M: rows in 4 groups, each row roughly a mix of its group's directions (some rows in no group)
M (126 x 10)
[[ -4  12 -23  -9 -14  33   2  -3 -14   7]
 [-23   7 -21 -31 -13   2  -9   0   1   9]
 [  9 -13  10  23   2 -17  -9  28   4  17]
 [ -2   3   7 -43  -9  -1   4   9 -16  -5]
 [ -7  -2   3  23  36  -3  -5   0   1  20]
 [ 23 -21   6   5  -4  -7  14   5 -17 -27]
 [-14   9 -10 -24  11  23   0 -16  10 -19]
 [ -3  27  10  -4  11 -35   9  -5   6  -6]
 [ 34 -19   9  -3 -25   4   6   1  -2  -5]
 [ 21 -12 -28  27  -1   3  -4 -12  -1  -3]
 [ -5 -24   5 -21  -9   3  20   3 -26  -9]
 [ -5 -31  -9  -5   0  18  -4 -10  14 -24]
 [ 15  -6 -16  17 -16  10  -1  21 -23 -15]
 [  4   1   3 -13  -8 -19 -32  12 -17 -16]
 [ 11  10   6 -34 -22  -2  -9   6  -3 -16]
 [ 20 -27   5 -26  -5 -13 -10   3  13   5]
 [ 10  17  -9 -19 -24 -23  14   6  10 -10]
 [ -2  21  15  14  14   9  -9 -17  14  24]
 [ 10  23  25  11   1 -18 -17   5  12  12]
 [  3   3 -17  -7  30  25  -5   7  11  15]
 [  8  12 -18 -29   7  15  11 -19   7 -13]
 [ -1  13  27 -26  -5   4   4 -14  20  10]
 [ -1  -4  25 -13  -4  -8  16   5  34  -4]
 [-13  28 -14  -9  -8  22   2   1   4 -22]
 [  3 -17  16   1  13  27 -22  -2 -20   0]
 [  7 -18  22  20 -17  -2 -11  22  -4  10]
 [ 11  16 -16  11  16  22   0  14   7  23]
 [ 13  -9 -18   8 -19  20   4 -15  -3 -26]
 [  3 -15  16  16  -9  27   5 -26   8  -1]
 [  9  -4 -12  41   5 -13  11  -4  -2   6]
 [-30  13  13  -8   0   5   2   5  24  19]
 [ -1  13  -2  21   0  28   2   9 -26 -14]
 [-13  15  10  10  11 -38   1  -7   3 -10]
 [ 15 -16 -19  13 -10   4  -2   5 -32 -11]
 [-17  -2  -9  -7 -22  17   6 -16  23  17]
 [  7   6 -11 -11 -28   6  15 -19  -1 -25]
 [ 10  25   1  -8   3  24  17  -9  17 -16]
 [ 12   8 -19  10 -25   2 -13   8  17 -22]
 [ 19 -12  21 -29   1  19  -9   3  -7  -6]
 [ -3   6  14  12  -5 -43   5  -1  -8   1]
 [ 16   2 -25 -31 -10  -8 -17  -6  -5  -2]
 [ 32 -10 -18   4 -18  -2 -10   2   2 -20]
 [ 15  -5 -17  21   9  10  26   5 -21  -3]
 [ 37  -2   5   6 -26  12   0   3  -6   7]
 [  2   4 -32 -20   2  -6   0  25 -12  -3]
 [-16  19 -13  -4   8 -11  16   1   7 -32]
 [-31  18  -1  14  23   4   1 -12   9  10]
 [ -4  10 -24   3   8  -8  -8  32   4  19]
 [  6 -12  -5 -16  19  30 -12  12  17   4]
 [ -5 -26  16   6 -22   2  -8  -2 -27   9]
 [ -8  20  27  16  25   4  -2  -4  -8  10]
 [ -1   7   6  -4 -14   7   9  -8  -1 -43]
 [-29 -20   3   4  11 -11   7 -23  -7 -12]
 [ -7 -18 -11 -40   0 -10  -8  -1  -8  -4]
 [ -1   1   3 -28  13 -29   5 -16   4 -14]
 [ 11  -1 -31  -9   5 -17 -20  15 -11  -8]
 [-17  -6   4  -3 -28  26  10  -7 -12  14]
 [ -5  -3  29  -4  -8 -24   1  -9   8 -26]
 [ 33 -10 -10 -14  -7  10 -10  -8   8 -20]
 [ 18   1  17   5 -13  10 -37   0   3   6]
 [  3   8   9  -8  12  27  25   7 -24  -3]
 [-22   1  27   1  -5  18  22 -16  -1   3]
 [  8   7  -5  16  13   3 -11 -29 -26 -11]
 [ 10  11 -26 -11 -20   3  16  15  -3 -21]
 [ 16   7 -14   3 -11 -32 -10   4 -16 -17]
 [-21  -5  37  -9   3   5 -10  -8   1 -14]
 [  4  35 -12 -16   6  -7   2  15  -4  19]
 [ 14 -20   8  21   4   8 -21   0 -27   0]
 [  7 -18  -7 -28 -13 -14 -13   5  24   0]
 [ 13 -11  32 -17   3   8  -5   2  22  10]
 [  2  12  -2 -23   5   6 -18  32   2  14]
 [  0  18 -14 -17  -4  10  15 -25   5 -23]
 [ -2  11  -8 -31  14 -19  -3 -10  18 -14]
 [ -8  -9   5  -3 -29  14  -3  25 -14  17]
 [-17  24 -25  -1   1   6   2  10  19 -18]
 [ 11  30   3   9 -23  -3  -7  -3  13 -20]
 [-29  -1  16   3  10   3  14 -20   9 -21]
 [ 14   4  12 -11 -22  -8  -1   5 -17 -32]
 [  1  11  17 -12 -11 -14 -16   7  -9 -32]
 [ 18  19  -3   3 -11   9  35   6   8 -10]
 [  6  12  -7  17  19   1  -3 -31  21   6]
 [-16 -30   6 -17  -1  23  -9  -6 -13  -4]
 [  8   0   6  11  -4  32  -3  18 -24 -12]
 [  8  31  10  -2 -11 -28   9   6  -9   8]
 [ -2 -21 -17  21   5  27   0  19   7   1]
 [-11   1 -15 -21   0 -29  -9 -18 -17  -1]
 [ -1  -1  -7   9  22 -28  -4  15  -4  25]
 [-25  17   7 -30  12  -4   5 -15  -5  -8]
 [ 12 -26  -1  18  -3 -26  -7   3  11  16]
 [ -4   3  12   9   8 -29  -8  20 -10  24]
 [ -6  12  -2   7  19  -4 -15  14 -36   0]
 [ 22 -26  -3  25 -17   3   9  10   3  -6]
 [-18 -18  -1 -20   1  11  27  -1 -14 -15]
 [  7  24 -16   4  29  -5  13 -15   3  12]
 [-11  32 -10 -12 -26  -7   6   6  -4 -13]
 [-24  17  12  -1  17 -12 -22  -1  15 -13]
 [ 11 -20  -3  37   6   3  -2   7 -17   7]
 [-15   0   3  34  19   5   7   3 -21  -6]
 [ -8 -14  15 -14 -26 -16  -6   7   4 -25]
 [ 12 -21  -3 -11  -2 -33 -16 -14   0   7]
 [ -4 -34   0  13   3   4 -17  21  -2  14]
 [-22   5   3  17  24 -16   7 -14  15  14]
 [ 11 -14   0 -19  23  31   5 -11   4  -3]
 [ -8 -10  23   6  -2  11  29 -16 -11 -16]
 [ -9   2  36   5   8 -14  19  -4   2  16]
 [ -4   6   3 -13   4   0 -17  27  -2 -32]
 [  1 -10  24   4 -14  18   5 -25   0 -22]
 [-11   6  11   5  -3  35  22  -8   5  13]
 [ 28  12  28  -3  -1   6 -13  -1 -15  14]
 [ 11  -8   0   1   4  27 -12   1 -32 -14]
 [  0  -9 -13 -27 -28  -3  -5  14  17   7]
 [ 15  -4   4  21 -19  -3  11 -24  -4 -23]
 [  4   7 -16 -22  19 -25 -11   5  -2 -19]
 [  0   4  -6 -28 -19 -28   2   7   1 -17]
 [  6  19  -8 -24 -12 -14  16 -19  -5 -16]
 [  1 -15  -4 -25   1  19  -7  22 -11  21]
 [ 20  13 -11  30  -5   7   6 -14  20   7]
 [ -3   8  27  16  13  24  12   3  16  11]
 [-11   8 -20  13   6  16  -2 -32 -14   7]
 [ -3   6  18 -10  10  -6 -27  18   3  25]
 [-12  -6   4  26  23  10 -15 -20  11  10]
 [ 17  -7   6 -30 -30   3  -2   2   7   6]
 [ 12   5  28  -3 -17  -8  -9  29   8   4]
 [ 21   5  18  16 -13  17   8  20  17  -4]
 [  2   5  25  19 -31 -12   4   0 -10  -6]
 [ 25  12 -15  11 -20  -9  -3  -3  -4 -26]]

the two rows of each list that fit no group, in list order (the others fit one group, some only roughly)
  j_35: [ -2  -8  27  24 -20   6   7 -14  13  -8]
  j_971: [  2 -11 -15   5  -9  14   7 -20 -32 -13]
  j_629: [-24 -14 -16   0  25   3  -5  -1   0  25]
  j_88: [ -2  19  -6   4 -10  22 -15   4 -22 -24]
  j_913: [  6 -12 -11 -23  -7 -20   8   1  28 -16]
  j_675: [-22   4 -25 -10   2   0  27   9  14   7]
  j_777: [-13 -17  -7  20  18 -15  -4 -20 -13  15]
  j_969: [-17   6 -17  12  -5 -27   2  -2  27   8]
  j_725: [ -7  30  -7 -13   2  10  23   1 -16 -16]
  j_652: [ 15  11 -30  -7  20 -16 -13   7 -11  -3]
  j_539: [ 16  11  17  25   6 -26   8   5  16  -4]
  j_35; j_652
  j_664: [-15   3  -5  28   9  -5   6 -29  17  -5]
  j_356: [-11   7  12 -10 -16 -15 -11  10  34   8]
  j_202: [  9   8   5  -3  28  -1 -11  22  22  15]
  j_901: [-14  23   6   4   4 -30  11  12  10  16]
  j_761: [-14 -17  15  18   7  -9 -28  -8   3  18]
  j_417: [-27 -10 -22 -17  11  19   5   0   0 -15]
  j_821: [-29   2   3 -11   0  -2  15 -10  31  -1]
  j_189: [ -8  -2 -17   6  -4  -2  13 -13  18 -35]
  j_572: [ 15 -10   0  -8   8  28  -6 -12   5 -29]
  j_968: [ 0  1 15  0 39 14 -7 -2 16  5]
  j_901; j_572
  j_317: [ 12  23   8  -7   3   8 -18 -20   6  26]
  j_243: [-24   1  -4  30   2  -3  17 -19  11  -6]
  j_568: [  4  -7 -22   4  15 -28   2   9   2 -25]
  j_732: [ -8   1   2  16   1  38  12  -7 -18   5]
  j_280: [  1  24 -24 -28   7 -13   9  -9  -4   1]
  j_151: [ -3  29   7  22  -7 -12  27   2  -1   4]
  j_622: [  0  -9  11  -7 -18  -9  21  -6 -21 -27]
  j_905: [ -6  26   2   3  33  -7 -17  -5  -8   6]
  j_903: [ -4  19 -11  -4  37  -2  -1   7   7  18]
  j_287: [-11  13  12  13 -10  26  -6  -2 -11  28]
  j_243; j_732
  j_975: [-25   3 -15  -1   5 -19   2  -7  30  12]
  j_961: [ -6  13 -15   4   1  12   6  -3 -38 -17]
  j_427: [ 14   1  18  25  -3  -8  17 -11  10  24]
  j_880: [ 15  -8  23  16 -10   9  12 -13  25  12]
  j_758: [-25 -15  16  -4  14 -19  10   6  22   2]
  j_13: [ -4  -7  -8   6   0 -18  -7  37  20   2]
  j_56: [  1 -27 -24 -25   5 -16   2  -4   6  -7]
  j_116: [  1  20 -12   3  27  -6 -21  -5 -24   1]
  j_487: [  9  18 -10  11  27 -12 -16  -9  20   6]
  j_721: [-19  -4  -4 -10  19  -3  18 -28 -12 -12]
  j_368: [  9   3 -30  -3 -11   6 -15 -26  -3  15]
  j_758; j_721
  j_559: [ 19  -3 -26  -7 -17  -1  19   8 -17 -15]
  j_120: [-21  -7  13 -11  12  16  -9 -20 -24  11]
  j_636: [ 16  16  29  -3 -14 -20  10   3  -9 -13]
  j_462: [ 19 -19   2  13 -17  12 -15  22  15  -5]
  j_91: [ 14  -6   1  32   7  24 -10  -1  18   0]
  j_575: [  8 -25   0 -29 -15 -11   2 -13 -14  -8]
  j_823: [-12   0 -15   8  15   5   4  -8 -35 -19]
  j_534: [-18   2 -19 -23  -5 -23 -11   1  -3  20]
  j_89: [ 13  -3  23  22  26  13  -7   3 -13  -9]
  j_786: [  4 -10 -33  31   5   3 -12   1  -2   0]
  j_534; j_89
  j_579: [ 23 -22   3   1 -25   2   9  13  21   1]
  j_121: [ 13 -14  10   5   0 -23 -19  16  18  17]
  j_167: [ -1   4  -5 -17 -13 -35  17   8  10  11]
  j_175: [ 13  -4  10   5  -8 -36  -9  -4 -23   1]
  j_463: [ -8  -6  15  28   2 -20  -7 -26   0 -10]
  j_322: [-35  -6   3 -25  10   4  -9  -8 -10  -8]
  j_207: [ -4  19  -9   9 -18 -36   1  -9   7  -2]
  j_431: [ 14  28   6 -11  14  12  -8 -17  17  11]
  j_530: [ 26 -20  20   0  -5   6 -26   3  -8  -2]
  j_632: [  1   7  20 -25   0 -16  -8  30  -3  -7]
  j_121; j_431
  j_809: [ -9   3 -11 -22   0  21 -26  13   3 -19]
  j_810: [ -5 -18   5 -19 -31   2  10  22   1  -2]
  j_660: [ 10  -3 -12 -36  17  12  11  12   4   6]
  j_687: [ -4  28  -2   6  18 -19   2  17 -22   7]
  j_612: [  6 -10  -3  33  -5   6  -7  23 -20   4]
  j_198: [  1 -21 -17  -9  -4  28  24  -2  -6   8]
  j_557: [  7  21  18  27  -8 -14   3  15  -6  15]
  j_400: [ 28  -9 -11  23 -16   4  16 -15  -8   1]
  j_104: [-34  -5  -5 -21  15  12 -10  12   1  -3]
  j_53: [-26  29  -4 -13 -11  -9  20   6   4  -1]
  j_660; j_687
  j_57: [  0  -4  33 -12 -22  10   6  18  -5  10]
  j_976: [ 20  -5  -1  15 -12  -3   9   9  36   1]
  j_574: [  4  -2 -10  10 -13   7  -6  -3  38  20]
  j_972: [-3 15 31 -1  1 24  5 -2 22  4]
  j_2: [ 32 -26  15  -7   0   0 -19   3  -2   0]
  j_918: [  5 -20  33   1  -5  23 -12   2  10  -6]
  j_252: [  7 -24  -3  21  -2 -15  12 -17 -14  20]
  j_973: [-35  -4  15 -15  -9   4  -2 -11  -3  19]
  j_900: [ 27   3 -24  12 -11  -2 -21   7  -3  15]
  j_576: [ 18  -1  16  -9  -2  29 -21  -3  -7 -16]
  j_54: [ 18  -6 -17  -6  11  12 -10 -25  20 -15]
  j_168: [ -5 -14 -25 -21  23  -3   7  -2  -4 -20]
  j_28: [ -2  14 -32 -18   6  -4 -17 -20   1   3]
  j_344: [-26  -4 -25   2  20  13   8  -1  17  10]
  j_973; j_168
